In the data rows, the value 128 means zero.
Here are some points, each followed by its number:
[105. 122. 129. 67. 125. 88. 148. 96. 119. 128. 97. 113. 127. 95. 205. 108. 158. 113. 171.
 162. 135. 176. 147. 84. 82. 100. 241. 121. 170. 160. 95. 74.] 0
[119. 155. 89. 160. 127. 102. 115. 133. 58. 128. 84. 85. 136. 140. 139. 150. 146. 170. 147.
 129. 68. 136. 132. 41. 141. 140. 45. 173. 183. 137. 153. 112.] 1
[123. 142. 111. 172. 130. 139. 131. 112. 58. 115. 115. 116. 124. 100. 112. 131. 135. 127. 80.
 127. 152. 144. 100. 119. 133. 176. 89. 137. 110. 182. 138. 117.] 2
[132. 114. 166. 86. 120. 146. 136. 144. 147. 134. 114. 101. 112. 100. 139. 126. 83. 150. 156.
 166. 176. 146. 145. 49. 138. 108. 127. 173. 159. 115. 126. 61.] 3
[97. 104. 117. 153. 127. 94. 91. 106. 100. 140. 102. 63. 160. 120. 165. 152. 165. 143. 141.
 148. 106. 51. 156. 161. 115. 152. 213. 124. 118. 69. 132. 126.] 4
[101. 98. 168. 140. 102. 62. 88. 90. 131. 88. 129. 147. 128. 99. 132. 129. 156. 102. 118.
 108. 200. 165. 145. 210. 111. 143. 232. 89. 114. 102. 167. 109.] 5
[152. 145. 115. 149. 201. 162. 146. 83. 161. 88. 179. 181. 158. 88. 88. 91. 139. 105. 72.
 102. 162. 92. 104. 90. 132. 154. 61. 86. 104. 118. 143. 91.] 6
[124. 78. 163. 100. 130. 159. 123. 143. 148. 140. 114. 162. 141. 131. 181. 142. 144. 93. 162.
 132. 149. 86. 185. 154. 155. 111. 155. 110. 89. 168. 83. 160.] 7
[121. 148. 107. 86. 131. 116. 168. 135. 161. 173. 85. 95. 105. 105. 96. 106. 177. 113. 143.
 119. 186. 95. 126. 111. 107. 133. 218. 134. 162. 161. 57. 74.] 8
[81. 113. 135. 203. 99. 167. 181. 149. 56. 171. 163. 95. 105. 102. 118. 169. 158. 157. 103.
 125. 128. 56. 79. 172. 127. 171. 53. 169. 81. 209. 150. 123.] 9
[131. 140. 132. 89. 127. 140. 118. 108. 136. 160. 114. 186. 129. 158. 80. 60. 161. 166. 114.
 167. 144. 114. 144. 175. 112. 79. 114. 107. 91. 102. 105. 145.] 10
[142. 126. 134. 136. 173. 115. 113. 99. 215. 123. 114. 172. 166. 111. 145. 119. 169. 137. 123.
 34. 94. 152. 146. 56. 142. 128. 141. 87. 169. 110. 165. 91.] 11
[113. 122. 119. 140. 131. 107. 117. 101. 124. 112. 88. 126. 161. 124. 128. 131. 163. 125. 127.
 184. 119. 111. 147. 136. 116. 99. 162. 137. 154. 233. 155. 158.] 12
[165. 49. 64. 111. 143. 159. 130. 156. 124. 157. 109. 71. 149. 150. 77. 105. 162. 66. 93.
 255. 140. 159. 82. 146. 146. 157. 208. 85. 125. 90. 101. 135.] 13
[142. 100. 99. 152. 139. 132. 128. 160. 155. 92. 98. 171. 136. 138. 77. 139. 134. 163. 140.
 140. 94. 55. 111. 101. 134. 137. 124. 198. 170. 82. 124. 95.] 14
[148. 148. 78. 59. 115. 164. 161. 116. 142. 199. 30. 20. 126. 87. 177. 102. 129. 104. 144.
 136. 205. 118. 90. 158. 136. 98. 76. 126. 217. 171. 45. 114.] 15
[98. 118. 147. 198. 105. 168. 154. 152. 0. 168. 177. 91. 100. 119. 101. 180. 91. 136. 114.
 128. 102. 69. 104. 168. 142. 202. 137. 158. 101. 208. 213. 123.] 16
[59. 83. 150. 140. 78. 116. 152. 131. 122. 97. 131. 172. 111. 122. 159. 169. 154. 128. 163.
 100. 112. 106. 111. 193. 142. 138. 135. 121. 113. 109. 117. 158.] 17
[91. 48. 170. 98. 128. 143. 175. 125. 129. 74. 142. 168. 137. 101. 105. 122. 133. 145. 121.
 81. 142. 79. 142. 192. 151. 113. 111. 146. 91. 136. 237. 78.] 18
[175. 174. 110. 76. 129. 111. 110. 123. 176. 139. 122. 75. 163. 173. 150. 111. 124. 109. 149.
 175. 118. 103. 139. 90. 120. 84. 106. 130. 127. 192. 217. 120.] 19
[170. 134. 138. 188. 183. 138. 132. 148. 113. 178. 112. 91. 138. 121. 82. 109. 75. 131. 87.
 61. 126. 171. 81. 89. 148. 157. 138. 86. 74. 141. 39. 132.] 20
[75. 89. 168. 156. 72. 86. 130. 135. 118. 95. 117. 123. 137. 137. 161. 187. 79. 148. 143.
 71. 88. 87. 146. 163. 80. 110. 194. 178. 51. 148. 124. 162.] 21
[175. 84. 118. 189. 156. 143. 133. 189. 95. 167. 131. 139. 117. 148. 146. 144. 136. 102. 106.
 110. 117. 112. 100. 84. 113. 141. 129. 83. 109. 167. 92. 179.] 22
[137. 189. 121. 74. 132. 152. 128. 116. 43. 127. 108. 111. 119. 117. 92. 92. 153. 139. 108.
 49. 118. 118. 126. 180. 144. 120. 135. 134. 139. 47. 175. 141.] 23
[73. 102. 163. 136. 117. 140. 172. 140. 137. 85. 121. 108. 133. 85. 99. 174. 145. 114. 161.
 157. 131. 34. 128. 177. 149. 145. 136. 146. 133. 66. 193. 140.] 24
[111. 164. 172. 167. 135. 116. 86. 104. 186. 98. 108. 203. 146. 130. 162. 138. 128. 120. 113.
 123. 127. 128. 153. 120. 135. 130. 181. 60. 86. 104. 114. 143.] 25
[44. 81. 161. 148. 93. 108. 159. 134. 134. 107. 120. 118. 89. 131. 151. 181. 81. 134. 172.
 79. 77. 73. 110. 142. 139. 113. 122. 176. 115. 108. 153. 150.] 26
[67. 145. 163. 177. 171. 138. 133. 83. 83. 166. 95. 186. 136. 117. 211. 165. 163. 158. 111.
 119. 106. 109. 145. 107. 142. 197. 96. 144. 190. 131. 129. 93.] 27
[116. 203. 131. 110. 125. 164. 156. 113. 126. 110. 156. 187. 145. 100. 68. 95. 114. 108. 62.
 33. 125. 142. 112. 165. 191. 127. 62. 153. 52. 223. 212. 109.] 28
[79. 114. 113. 165. 151. 139. 132. 88. 160. 137. 155. 138. 121. 142. 220. 180. 157. 106. 157.
 182. 99. 73. 162. 227. 115. 140. 145. 157. 160. 53. 84. 124.] 29
[122. 83. 105. 66. 101. 137. 156. 139. 167. 137. 175. 132. 109. 133. 197. 119. 109. 145. 160.
 144. 143. 135. 156. 106. 124. 101. 168. 152. 158. 123. 176. 87.] 30
[117. 135. 157. 73. 114. 158. 170. 126. 146. 133. 181. 125. 114. 129. 121. 116. 115. 116. 135.
 181. 169. 76. 134. 158. 138. 107. 160. 111. 100. 119. 90. 129.] 31
[136. 137. 113. 101. 115. 108. 94. 133. 161. 122. 113. 149. 160. 146. 115. 108. 122. 131. 134.
 131. 128. 108. 144. 147. 121. 78. 152. 187. 98. 114. 110. 131.] 32
[89. 91. 132. 120. 78. 97. 132. 148. 162. 154. 78. 129. 127. 163. 164. 185. 123. 129. 129.
 117. 111. 145. 102. 164. 75. 119. 139. 148. 98. 153. 187. 149.] 33
[146. 172. 101. 91. 126. 117. 93. 116. 191. 117. 133. 132. 157. 150. 73. 99. 98. 122. 113.
 164. 155. 146. 155. 176. 143. 90. 116. 116. 105. 17. 115. 140.] 34
[152. 140. 131. 203. 127. 120. 109. 155. 26. 86. 192. 228. 130. 139. 160. 181. 136. 137. 105.
 131. 139. 138. 121. 140. 140. 155. 144. 118. 95. 127. 90. 153.] 35
[73. 95. 154. 143. 55. 95. 145. 151. 125. 115. 134. 169. 83. 124. 137. 185. 123. 122. 152.
 162. 116. 174. 122. 120. 95. 124. 73. 101. 92. 88. 118. 171.] 36
[114. 88. 135. 113. 158. 136. 135. 88. 159. 112. 108. 69. 176. 115. 104. 104. 172. 129. 134.
 76. 120. 123. 124. 179. 175. 129. 187. 106. 148. 206. 129. 108.] 37
[59. 120. 157. 134. 97. 95. 162. 133. 131. 115. 132. 109. 109. 134. 130. 174. 121. 111. 159.
 121. 97. 158. 101. 128. 117. 133. 103. 129. 159. 84. 123. 116.] 38
[128. 164. 123. 152. 156. 103. 105. 158. 150. 126. 100. 170. 143. 154. 113. 137. 117. 146. 159.
 82. 90. 127. 145. 90. 137. 132. 193. 150. 132. 92. 92. 123.] 39
[69. 108. 154. 122. 71. 155. 96. 147. 100. 122. 121. 219. 137. 172. 78. 129. 108. 169. 135.
 161. 77. 92. 156. 220. 107. 151. 111. 141. 68. 224. 165. 162.] 40
[139. 136. 153. 71. 101. 132. 159. 150. 169. 111. 187. 146. 128. 111. 168. 142. 84. 106. 176.
 99. 149. 33. 157. 113. 146. 101. 194. 133. 162. 155. 135. 107.] 41
[98. 126. 115. 131. 122. 135. 121. 108. 172. 126. 75. 132. 121. 120. 133. 151. 155. 122. 127.
 198. 150. 89. 128. 132. 136. 134. 105. 152. 110. 136. 194. 38.] 42
[125. 124. 115. 124. 137. 121. 125. 97. 175. 134. 61. 116. 191. 151. 131. 121. 133. 158. 143.
 92. 106. 40. 148. 214. 116. 77. 216. 177. 67. 128. 151. 119.] 43
[92. 80. 180. 190. 145. 90. 119. 111. 97. 88. 153. 159. 165. 127. 117. 141. 153. 195. 154.
 60. 114. 164. 167. 129. 172. 144. 109. 180. 114. 141. 135. 154.] 44
[139. 76. 117. 200. 133. 91. 121. 152. 103. 86. 172. 154. 152. 169. 163. 203. 120. 134. 124.
 196. 87. 120. 147. 41. 127. 160. 50. 115. 145. 74. 99. 174.] 45
[101. 89. 127. 83. 119. 133. 120. 120. 165. 109. 126. 186. 103. 100. 137. 113. 152. 133. 126.
 133. 159. 133. 159. 105. 105. 115. 158. 134. 150. 142. 142. 83.] 46
[154. 151. 79. 97. 112. 143. 131. 141. 171. 179. 107. 67. 85. 138. 141. 115. 84. 92. 126.
 127. 160. 205. 106. 70. 102. 133. 143. 130. 138. 151. 54. 119.] 47
[156. 182. 129. 110. 195. 142. 136. 112. 135. 117. 102. 70. 168. 114. 93. 97. 132. 103. 127.
 55. 146. 94. 120. 83. 142. 169. 154. 104. 140. 159. 171. 112.] 48
[160. 126. 130. 53. 129. 148. 164. 143. 69. 163. 158. 129. 120. 139. 179. 127. 96. 79. 171.
 174. 127. 149. 137. 119. 129. 136. 25. 131. 151. 112. 151. 58.] 49
[102. 114. 122. 147. 77. 115. 130. 167. 88. 82. 167. 156. 91. 128. 180. 169. 101. 137. 157.
 177. 119. 217. 110. 70. 131. 122. 135. 130. 87. 173. 140. 173.] 50
[158. 162. 93. 114. 114. 95. 136. 156. 138. 145. 136. 64. 91. 155. 164. 140. 86. 108. 162.
 178. 154. 223. 101. 47. 134. 121. 98. 118. 138. 100. 124. 123.] 51
[103. 90. 132. 111. 110. 136. 145. 109. 129. 110. 128. 127. 147. 125. 137. 126. 106. 120. 140.
 137. 174. 70. 125. 155. 145. 119. 84. 135. 134. 209. 102. 87.] 52
[137. 151. 151. 151. 111. 149. 103. 130. 89. 130. 197. 156. 81. 146. 80. 93. 104. 150. 114.
 184. 172. 182. 111. 94. 112. 127. 0. 129. 127. 38. 154. 164.] 53
[155. 217. 127. 100. 123. 156. 142. 103. 148. 192. 148. 121. 93. 153. 199. 124. 112. 119. 172.
 183. 141. 156. 175. 137. 87. 63. 163. 106. 102. 73. 119. 163.] 54
[189. 152. 122. 105. 127. 112. 133. 159. 107. 150. 126. 70. 94. 175. 159. 123. 89. 133. 173.
 120. 171. 203. 96. 104. 99. 83. 124. 93. 152. 137. 156. 97.] 55
[124. 119. 133. 176. 162. 150. 117. 145. 143. 104. 164. 200. 143. 134. 136. 172. 130. 147. 101.
 197. 114. 159. 124. 116. 136. 179. 115. 133. 107. 184. 160. 127.] 56
[112. 89. 146. 151. 102. 123. 101. 147. 83. 93. 89. 115. 124. 159. 106. 117. 127. 203. 132.
 112. 125. 123. 143. 105. 114. 137. 70. 146. 155. 40. 188. 173.] 57
[144. 113. 112. 124. 144. 114. 117. 117. 152. 117. 103. 97. 161. 132. 91. 103. 135. 131. 127.
 110. 123. 93. 125. 100. 137. 107. 112. 142. 145. 127. 116. 119.] 58
[160. 168. 99. 80. 123. 110. 144. 107. 107. 112. 101. 53. 141. 119. 97. 98. 121. 118. 153.
 114. 129. 135. 153. 0. 117. 112. 106. 132. 170. 23. 192. 78.] 59
[167. 126. 134. 122. 155. 130. 183. 144. 148. 127. 141. 95. 137. 104. 150. 128. 117. 64. 134.
 122. 116. 82. 92. 10. 177. 152. 130. 109. 140. 199. 129. 90.] 60
[84. 140. 146. 167. 105. 146. 112. 119. 73. 74. 157. 138. 122. 124. 106. 135. 165. 129. 83.
 167. 114. 67. 168. 212. 110. 149. 72. 108. 100. 213. 169. 117.] 61
Which point above is nearest to each new point? Its number follows each.
[134. 141. 111. 191. 110. 134. 85. 159. 8. 123. 168. 231. 104. 132. 157. 163. 101. 136. 84.
 129. 117. 162. 100. 150. 175. 174. 139. 116. 51. 134. 95. 182.] 35
[81. 191. 131. 140. 109. 57. 88. 66. 143. 107. 129. 121. 128. 109. 108. 132. 138. 112. 112.
 179. 167. 166. 158. 198. 89. 129. 179. 106. 48. 195. 208. 97.] 5
[158. 145. 110. 153. 117. 119. 117. 168. 88. 95. 115. 156. 98. 106. 63. 135. 74. 117. 69.
 78. 185. 171. 119. 118. 119. 151. 102. 137. 122. 96. 129. 130.] 2
[93. 131. 145. 117. 86. 154. 105. 148. 161. 104. 179. 144. 122. 168. 52. 121. 101. 186. 129.
 133. 71. 108. 138. 229. 145. 142. 36. 139. 72. 155. 129. 173.] 40
[91. 104. 152. 75. 118. 140. 152. 116. 141. 79. 155. 118. 98. 114. 159. 125. 146. 159. 138.
 123. 178. 114. 134. 72. 115. 118. 160. 114. 85. 108. 133. 109.] 46
[125. 79. 164. 136. 152. 102. 99. 62. 158. 88. 91. 128. 163. 99. 109. 107. 129. 119. 99.
 63. 198. 196. 129. 175. 133. 142. 227. 107. 87. 149. 167. 96.] 5
[174. 91. 133. 54. 146. 146. 139. 172. 163. 142. 154. 95. 123. 139. 136. 86. 96. 129. 164.
 144. 131. 115. 153. 133. 195. 104. 158. 107. 147. 45. 41. 127.] 31
[153. 128. 93. 141. 151. 141. 141. 152. 186. 134. 90. 81. 146. 146. 118. 131. 124. 147. 143.
 134. 130. 181. 116. 141. 137. 142. 91. 121. 141. 189. 136. 107.] 58
[129. 130. 148. 114. 84. 165. 101. 146. 105. 104. 101. 217. 135. 173. 70. 113. 65. 165. 123.
 123. 86. 139. 138. 217. 149. 136. 99. 141. 100. 187. 130. 202.] 40
[133. 151. 126. 136. 88. 82. 108. 146. 157. 159. 148. 183. 90. 143. 192. 137. 127. 94. 124.
 136. 119. 147. 91. 122. 123. 112. 76. 133. 114. 51. 145. 181.] 36
[188. 118. 70. 142. 153. 117. 107. 148. 81. 147. 136. 57. 133. 165. 85. 86. 109. 155. 130.
 85. 134. 170. 115. 40. 156. 139. 141. 170. 130. 108. 141. 190.] 58
[81. 100. 174. 85. 106. 144. 159. 129. 150. 77. 123. 163. 93. 112. 182. 123. 151. 139. 143.
 181. 160. 53. 164. 186. 121. 91. 153. 128. 107. 89. 76. 102.] 31
[158. 116. 155. 103. 122. 129. 130. 130. 87. 160. 194. 151. 78. 144. 236. 118. 152. 117. 175.
 154. 170. 161. 167. 145. 92. 79. 161. 63. 149. 71. 0. 155.] 54
[43. 145. 156. 138. 93. 127. 153. 126. 98. 154. 164. 143. 99. 104. 138. 155. 130. 148. 155.
 131. 123. 160. 91. 126. 139. 115. 114. 114. 133. 126. 101. 138.] 38
[177. 133. 65. 155. 154. 108. 113. 165. 106. 155. 150. 138. 120. 165. 139. 131. 97. 96. 165.
 100. 104. 140. 124. 124. 124. 139. 115. 108. 176. 16. 75. 89.] 39
[153. 196. 133. 135. 130. 146. 107. 107. 121. 174. 197. 166. 82. 125. 142. 98. 110. 153. 117.
 106. 165. 160. 137. 67. 102. 65. 30. 109. 167. 101. 59. 182.] 53
[105. 105. 129. 130. 145. 129. 161. 135. 140. 119. 116. 99. 136. 93. 96. 163. 113. 94. 143.
 110. 143. 113. 102. 102. 172. 149. 149. 144. 137. 150. 131. 150.] 58
[149. 168. 113. 134. 180. 144. 108. 131. 181. 114. 90. 94. 153. 133. 122. 142. 27. 140. 150.
 91. 87. 110. 158. 136. 131. 146. 181. 174. 154. 95. 111. 154.] 39
[80. 129. 163. 115. 137. 115. 130. 74. 135. 93. 133. 180. 89. 35. 118. 113. 123. 141. 105.
 111. 188. 182. 161. 188. 94. 104. 232. 125. 133. 97. 132. 159.] 5
[142. 187. 105. 138. 126. 134. 101. 130. 99. 167. 176. 128. 99. 142. 137. 87. 77. 162. 96.
 56. 163. 174. 114. 40. 105. 122. 77. 116. 175. 68. 129. 195.] 53
[196. 80. 78. 127. 116. 143. 120. 174. 117. 203. 153. 53. 126. 167. 88. 114. 180. 84. 117.
 164. 128. 170. 78. 88. 145. 163. 157. 92. 154. 97. 144. 181.] 13
[94. 125. 183. 184. 120. 142. 107. 148. 33. 107. 104. 187. 134. 119. 80. 176. 162. 144. 111.
 195. 127. 45. 136. 171. 161. 174. 121. 139. 74. 159. 165. 150.] 61
[134. 164. 159. 91. 145. 141. 109. 84. 168. 151. 120. 165. 154. 146. 111. 60. 166. 140. 115.
 4. 127. 128. 140. 132. 136. 99. 163. 86. 107. 72. 184. 65.] 11
[188. 113. 109. 183. 156. 134. 137. 182. 112. 166. 125. 108. 108. 148. 145. 143. 133. 72. 101.
 111. 137. 72. 80. 99. 152. 145. 57. 117. 124. 68. 190. 154.] 22
[123. 73. 145. 200. 119. 119. 121. 165. 64. 77. 125. 188. 129. 140. 167. 200. 80. 133. 102.
 84. 131. 67. 126. 87. 120. 158. 133. 121. 71. 69. 141. 184.] 35
[101. 128. 128. 87. 106. 125. 116. 82. 160. 160. 159. 132. 129. 143. 115. 64. 205. 157. 128.
 198. 115. 155. 163. 203. 66. 60. 32. 130. 185. 50. 181. 98.] 10
[137. 104. 135. 135. 131. 116. 147. 170. 95. 100. 72. 112. 106. 112. 110. 136. 99. 95. 127.
 141. 139. 146. 84. 134. 154. 182. 120. 129. 157. 144. 231. 112.] 2
[81. 152. 148. 106. 93. 132. 127. 92. 161. 124. 117. 105. 138. 140. 102. 87. 197. 184. 102.
 94. 115. 51. 155. 159. 113. 108. 127. 117. 136. 132. 167. 110.] 58
[186. 112. 125. 161. 152. 113. 95. 155. 92. 107. 112. 33. 124. 160. 79. 89. 86. 167. 132.
 86. 141. 107. 128. 141. 148. 123. 125. 152. 122. 66. 255. 176.] 57
[100. 78. 122. 124. 80. 110. 145. 131. 77. 87. 147. 214. 137. 135. 149. 179. 83. 121. 130.
 129. 105. 129. 128. 164. 68. 117. 168. 173. 71. 227. 48. 114.] 21
[137. 117. 201. 90. 118. 119. 121. 84. 132. 173. 165. 176. 100. 87. 73. 99. 163. 105. 126.
 89. 184. 179. 163. 94. 92. 86. 181. 75. 139. 139. 161. 161.] 46
[102. 100. 102. 99. 117. 106. 130. 80. 147. 132. 111. 103. 110. 149. 118. 79. 155. 140. 132.
 47. 163. 147. 116. 81. 122. 104. 109. 125. 137. 72. 135. 130.] 58
[80. 173. 144. 85. 113. 114. 123. 128. 156. 65. 100. 192. 124. 106. 128. 120. 140. 143. 121.
 88. 143. 208. 152. 113. 121. 113. 196. 156. 79. 197. 196. 126.] 46
[182. 154. 102. 159. 152. 149. 117. 154. 44. 144. 139. 6. 130. 148. 124. 120. 144. 125. 124.
 105. 107. 148. 118. 35. 159. 187. 119. 90. 109. 79. 55. 100.] 20
[183. 162. 81. 148. 150. 120. 115. 141. 82. 162. 148. 155. 136. 154. 117. 127. 146. 91. 113.
 98. 83. 120. 112. 93. 103. 151. 159. 140. 154. 170. 117. 155.] 22
[49. 117. 134. 93. 83. 86. 136. 60. 172. 110. 137. 91. 93. 135. 91. 94. 141. 158. 146.
 94. 133. 126. 134. 186. 92. 104. 95. 141. 207. 2. 150. 104.] 38
[160. 92. 85. 166. 130. 111. 129. 134. 59. 94. 150. 102. 163. 135. 133. 143. 149. 153. 113.
 122. 171. 102. 117. 100. 171. 167. 73. 146. 114. 129. 118. 114.] 2
[155. 108. 101. 152. 113. 112. 116. 123. 101. 174. 129. 124. 118. 88. 97. 135. 120. 106. 75.
 142. 142. 171. 129. 84. 87. 144. 31. 137. 91. 115. 121. 99.] 2
[164. 99. 117. 181. 125. 149. 124. 205. 72. 171. 192. 108. 96. 166. 172. 152. 125. 96. 140.
 83. 76. 170. 111. 57. 114. 126. 191. 104. 120. 129. 120. 179.] 22
[141. 158. 116. 177. 139. 103. 111. 146. 65. 98. 82. 91. 158. 125. 107. 159. 93. 156. 128.
 53. 143. 127. 137. 110. 133. 158. 94. 184. 83. 190. 128. 135.] 2
[162. 184. 80. 146. 144. 97. 101. 140. 239. 169. 162. 82. 135. 141. 166. 139. 134. 131. 121.
 179. 78. 158. 133. 158. 113. 156. 166. 109. 178. 116. 0. 137.] 47
[152. 101. 101. 137. 120. 118. 132. 172. 116. 119. 152. 55. 127. 169. 156. 145. 146. 88. 124.
 212. 99. 155. 78. 83. 102. 135. 139. 124. 116. 82. 109. 172.] 51
[175. 206. 81. 79. 129. 163. 154. 129. 178. 147. 87. 47. 120. 113. 144. 102. 135. 78. 126.
 126. 181. 187. 87. 97. 141. 129. 166. 133. 197. 222. 145. 84.] 47
[197. 174. 119. 140. 139. 165. 110. 146. 107. 157. 160. 141. 77. 146. 100. 77. 60. 146. 93.
 77. 177. 135. 100. 92. 137. 128. 0. 98. 111. 92. 146. 189.] 53
[117. 120. 79. 148. 87. 106. 108. 116. 155. 111. 142. 230. 120. 95. 113. 149. 134. 128. 74.
 117. 179. 227. 130. 101. 98. 162. 181. 114. 105. 132. 144. 103.] 46
[184. 68. 106. 175. 168. 106. 110. 148. 99. 110. 131. 48. 170. 135. 83. 126. 107. 125. 112.
 155. 156. 63. 95. 47. 170. 160. 138. 137. 131. 127. 121. 141.] 58
[116. 65. 121. 121. 128. 116. 124. 100. 131. 106. 64. 115. 139. 114. 117. 137. 142. 134. 132.
 180. 104. 112. 132. 126. 147. 129. 122. 149. 156. 137. 65. 107.] 58
[153. 171. 102. 85. 124. 125. 121. 96. 141. 136. 135. 106. 111. 143. 62. 63. 124. 123. 130.
 85. 150. 191. 90. 113. 181. 121. 78. 119. 183. 112. 172. 90.] 58
[144. 156. 98. 102. 152. 117. 126. 114. 172. 140. 85. 3. 172. 138. 78. 111. 137. 90. 128.
 113. 161. 184. 125. 106. 125. 149. 160. 125. 131. 0. 219. 127.] 59
[172. 203. 103. 100. 141. 153. 144. 139. 196. 163. 98. 27. 107. 119. 131. 114. 101. 97. 129.
 171. 127. 184. 93. 58. 118. 144. 220. 124. 131. 103. 77. 110.] 47
[152. 198. 155. 99. 125. 141. 129. 144. 164. 142. 204. 126. 85. 140. 209. 106. 152. 132. 172.
 149. 107. 178. 186. 136. 94. 71. 110. 84. 130. 164. 61. 121.] 54
[143. 123. 136. 146. 142. 99. 102. 116. 176. 139. 102. 113. 175. 139. 126. 138. 135. 142. 113.
 120. 104. 111. 149. 94. 118. 146. 121. 108. 91. 74. 96. 98.] 58
[117. 128. 104. 191. 120. 157. 160. 129. 60. 129. 109. 160. 118. 98. 79. 154. 145. 141. 91.
 101. 107. 146. 86. 209. 150. 189. 136. 167. 114. 193. 176. 57.] 2
[99. 108. 115. 138. 99. 63. 133. 179. 121. 119. 162. 52. 75. 152. 196. 156. 107. 116. 165.
 146. 144. 180. 117. 195. 106. 105. 109. 164. 171. 181. 237. 173.] 33
[175. 137. 106. 144. 133. 154. 102. 151. 107. 162. 194. 136. 72. 147. 103. 74. 157. 155. 100.
 132. 206. 174. 108. 54. 140. 124. 7. 138. 145. 71. 114. 225.] 53
[85. 88. 172. 212. 155. 80. 98. 102. 88. 97. 154. 149. 153. 143. 161. 154. 135. 191. 143.
 84. 51. 69. 180. 183. 193. 143. 65. 170. 119. 58. 169. 107.] 44
[151. 173. 103. 174. 187. 154. 137. 127. 154. 147. 128. 151. 173. 119. 43. 106. 144. 111. 76.
 70. 130. 152. 88. 138. 157. 155. 11. 93. 135. 149. 77. 58.] 6
[156. 108. 158. 87. 146. 165. 134. 148. 128. 143. 138. 111. 148. 119. 156. 111. 119. 122. 153.
 135. 132. 117. 147. 41. 179. 113. 158. 75. 122. 250. 142. 142.] 60
[114. 148. 133. 105. 96. 107. 145. 165. 87. 108. 122. 52. 90. 159. 110. 142. 83. 116. 156.
 155. 109. 156. 119. 137. 79. 74. 160. 163. 114. 56. 107. 114.] 38
[97. 140. 156. 140. 89. 98. 135. 151. 121. 175. 108. 207. 134. 148. 142. 189. 95. 125. 104.
 144. 147. 123. 97. 175. 70. 117. 190. 159. 89. 225. 133. 110.] 33
[68. 73. 143. 121. 74. 77. 133. 122. 118. 86. 113. 185. 152. 150. 161. 186. 134. 116. 136.
 112. 89. 125. 138. 183. 94. 124. 118. 171. 106. 47. 150. 137.] 17
[101. 145. 117. 183. 125. 137. 115. 152. 92. 100. 163. 180. 125. 129. 155. 176. 105. 137. 109.
 146. 99. 78. 125. 146. 148. 192. 134. 143. 120. 176. 206. 128.] 56
[147. 157. 127. 63. 120. 161. 150. 131. 165. 118. 160. 123. 117. 115. 117. 105. 118. 118. 124.
 142. 133. 82. 129. 78. 150. 108. 157. 105. 123. 108. 93. 141.] 31
[208. 227. 131. 125. 171. 184. 107. 106. 68. 156. 180. 176. 97. 141. 141. 86. 136. 147. 108.
 128. 135. 208. 113. 4. 134. 90. 26. 103. 133. 107. 49. 128.] 53
[96. 157. 157. 153. 74. 109. 129. 157. 93. 120. 147. 180. 83. 123. 190. 188. 89. 117. 154.
 108. 105. 147. 120. 136. 139. 138. 116. 130. 89. 255. 141. 229.] 50
[187. 141. 56. 151. 147. 149. 125. 138. 93. 187. 117. 141. 149. 142. 56. 105. 113. 89. 99.
 161. 113. 153. 77. 97. 177. 183. 201. 101. 127. 75. 113. 178.] 13
[100. 104. 100. 179. 136. 172. 164. 133. 103. 132. 147. 153. 121. 107. 152. 143. 107. 138. 86.
 67. 138. 116. 72. 137. 175. 190. 77. 144. 82. 151. 115. 56.] 2
[148. 141. 114. 150. 142. 138. 129. 151. 76. 150. 57. 94. 123. 147. 103. 135. 105. 134. 129.
 143. 90. 141. 95. 100. 144. 168. 83. 139. 97. 198. 116. 138.] 2
[128. 94. 154. 140. 138. 138. 113. 137. 169. 148. 119. 161. 143. 114. 60. 141. 119. 139. 109.
 108. 99. 93. 129. 137. 157. 134. 114. 152. 105. 184. 97. 133.] 58
[192. 167. 115. 130. 138. 162. 102. 117. 85. 173. 131. 94. 88. 133. 137. 88. 116. 148. 112.
 99. 140. 170. 104. 126. 124. 81. 61. 100. 139. 142. 190. 185.] 55
[107. 124. 127. 79. 133. 139. 126. 67. 137. 104. 108. 91. 192. 116. 86. 89. 181. 107. 125.
 116. 126. 71. 116. 176. 171. 118. 218. 107. 143. 150. 158. 109.] 37
[164. 146. 90. 118. 142. 166. 105. 146. 146. 130. 101. 80. 154. 182. 48. 78. 49. 167. 128.
 148. 97. 68. 118. 92. 168. 152. 80. 114. 72. 155. 109. 164.] 58
[113. 58. 126. 175. 92. 132. 96. 150. 102. 118. 153. 211. 117. 144. 142. 155. 127. 142. 103.
 197. 106. 70. 153. 168. 152. 140. 143. 120. 95. 63. 164. 209.] 17
[187. 196. 91. 178. 180. 170. 134. 154. 154. 179. 147. 129. 149. 133. 118. 98. 76. 107. 73.
 55. 119. 188. 65. 93. 139. 159. 171. 65. 123. 122. 111. 110.] 20
[171. 86. 125. 193. 160. 110. 107. 165. 120. 116. 162. 113. 165. 154. 131. 182. 142. 126. 123.
 102. 100. 122. 136. 62. 156. 173. 64. 161. 144. 35. 94. 120.] 45
[138. 130. 138. 128. 129. 135. 120. 132. 156. 132. 83. 95. 155. 119. 99. 117. 126. 152. 120.
 92. 115. 90. 102. 105. 178. 148. 97. 132. 151. 149. 154. 99.] 58
[115. 99. 170. 107. 104. 125. 137. 70. 112. 96. 103. 183. 76. 54. 165. 109. 168. 111. 118.
 61. 198. 168. 162. 125. 95. 76. 101. 102. 133. 135. 230. 116.] 46
[139. 178. 158. 146. 139. 132. 78. 89. 174. 126. 144. 170. 132. 105. 133. 97. 163. 150. 78.
 139. 142. 226. 149. 125. 146. 112. 184. 23. 95. 175. 118. 177.] 25
[113. 134. 162. 184. 159. 126. 109. 124. 76. 107. 94. 118. 150. 95. 115. 160. 140. 154. 98.
 142. 122. 108. 132. 158. 190. 181. 109. 102. 128. 189. 195. 92.] 2
[104. 100. 152. 148. 109. 142. 114. 121. 89. 109. 185. 135. 144. 123. 138. 134. 165. 129. 87.
 143. 119. 65. 165. 176. 133. 138. 147. 122. 100. 163. 99. 133.] 61
[72. 104. 152. 203. 128. 153. 146. 91. 85. 138. 109. 223. 129. 107. 181. 174. 125. 167. 113.
 138. 95. 83. 105. 49. 151. 198. 123. 160. 143. 136. 148. 82.] 27
